Each row has a name. After each piece below comes the name of the row it's from, unless a question asks for something else. Each question is about the rows just above it.

(134): [ -7, -29,  74,  51,  27, -52,  38,  41, -24]
(78): [-14, -29, -24,  51,  27, -24,  38, -24, -24]
(23): [-55,  10,   3,  51,   3, -38,   5,   3, -22]
(147): [-10, -30,  39, -56, -10,  -2, -16, -52,  33]
(15): [ 18,   4,  85,  57,  19, -52,  21, -12, -35]
(57): [-14, -29,  74,  57,  27, -52,  38,  41, -24]
Count the entries of [-14, -29, -24,  51,  27, -24,  38, -24]: | 8
How many entries does [-55,  10,   3,  51,   3, -38,   5,   3, -22] have? | 9
The value that (23) holds more than once: | [3]
The value that (78) holds more than once: | [-24]
Shuffled (23) with one entry gone: [-22, -55,   5,   3,   3,  10, -38,   3], missing | [51]
Which entry of (15) is missing from [-52,  21, -12, -35,  85,  18,  57,   4]? | [19]

(32): [ 17,  29,  15, -21,  15,  15]
(18): [ 29,  27, -10,  62,  29, -30]
(98): [ 33, -52,  11, -33,  22, -12]
(136): [-21, -13,  25,  82,  79,  26]
(53): [  1,  -6, -22,   0, -12, -24]
(50): [ 61, -21,  26,  32, -22, -48]
(82): [ 56,  -3,  -3,  14,  40, -50]
What comes right after [14] in the named rows? | [40]
The value that (18) holds more than once: | [29]
Which value appears more than once in (32)? | [15]
How many entries does [ 61, -21,  26] have? | 3
The entry that follows [61]: | [-21]
(136) without one entry, shuffled: [ 79, -13,  26, -21,  82]. Gone: | [25]

(86): [ 16, -11,   7,  14,  -2,  30, -20,  20,  32, -43,  10,  37,  63, -35,  18,
  46]
(37): [ 14,  45,   9,  58, -24, -20, -74,  15,  -8,  23,   0,  38,  36, -13,  21,
  52]
(150): [ -4,  42,   9,  56, -25, -19, -62, -24,   3,   3, -36,  -6, -21,   5, -53,
 -30]
(133): [ 15,  42,   8,  53, -18,  -6, -71,  17,   0,  16,  -2,  37,  56, -31,  19,
  51]
(79): [ -4, -15,  -3, -13,   5,  -3,  10,  -7,  -1,   7,   8,  -6, -16,  15,  -2,
  -2]
(117): [ -6, -30,   5, -17, -10, -17,  40,  -4,  33,   9,  17,  -9, -25,  20,  -5,
 -18]
(51): [  0,  27,  -3, -28, -19,  33,  39, -24, -13, -54, -36, -10,   6, -29, -53,
 -35]
(105): [ 67, -19,  -3, -20,  67,  39,  43,  20,  -9, -57, -29,  20,  67, -42,  10,
 -28]
The value that (117) holds more than once: | [-17]
(133) without one entry, shuffled: [ 42,  56,  19,  -6,  37,  16, -71,   8,  -2,  51, -18,  53,  15,   0,  17]. Gone: | [-31]
How many entries does [ -6, -30,   5, -17, -10, -17,  40,  -4,  33,   9,  17,  -9, -25,  20,  -5,
 -18] have? | 16
Shuffled (105) with one entry gone: [ 20, -57,  -9, -42,  67,  10,  20,  43,  -3,  67,  67, -28, -20, -29,  39], missing | [-19]
Which entry of (117) is missing from [ 17, -10, -17,  -6,  -4,  33,  40, -30,   9,   5, -18, -25,  -5,  20, -17]? | [-9]
Repeated in (150): | [3]

(59): [-14, -16, -14,  -9,  -2,   6,  12,  17,  18,  16,  12,   3,  -5, -14, -20,
 -23, -22, -18, -10,   2,  15,  28,  39,  45,  47,  42,  32,  16,  -3, -24,
 -45, -63, -78, -87, -89, -83, -72, -56, -37, -16,   4,  20,  33,  40]
(119): [ 75,  77,  72,  62,  48,  32, -18,   3,  -8, -15, -16, -14,  -9,  -1,   6,
  13, -18,  18,  16,  11,   3,  -6, -14, -21, -18, -23, -18,  -9,   3,  16,
  29,  39,  46,  46,  42,  32,  15,  -4, -26, -46, -65, -79, -87, -88]
(55): [ 70,  59,  44,  28,  13,   0, -10, -15, -16, -13,  -7,   1,   8,  14,  18,
  18,  15,   8,   1,  -8, -16, -21, -24, -22, -16,  -6,   6,  19,  31,  41,
  46,  46,  40,  28,  11,  -9, -30, -50, -69, -81, -88, -88, -81, -67]
(49): [  6,  -6, -13, -16, -15, -10,  -4,   4,  11,  17,  19,  17,  13,   5,  -3,
 -12, -19, -23, -23, -20, -12,  -1,  12,  25,  36,  44,  47,  44,  35,  21,
   2, -18, -40, -59, -76, -85, -89, -85, -75, -60, -41, -21,   0,  17]
Shuffled (119) with one entry gone: [ 13, -46, -65,  42,  46,  -6, -18,  62,  48,   6,   3, -14, -88,  77, -14,
  46,  75,   3,  -4, -26,   3,  -9,  -1, -18,  15,  -9,  11, -87,  29, -18,
  16, -18,  32, -15,  -8, -21, -16,  18,  72, -79,  16,  39,  32], missing | [-23]
find: [-14, -16, -14,  -9,  -2,   6,  12,  17,  18,  16,  12,   3,  -5, -14, -20,
 -23, -22, -18, -10,   2,  15,  28,  39,  45,  47,  42,  32,  16,  -3, -24,
 -45, -63, -78, -87, -89, -83, -72, -56, -37, -16,   4,  20,  33,  40] | (59)

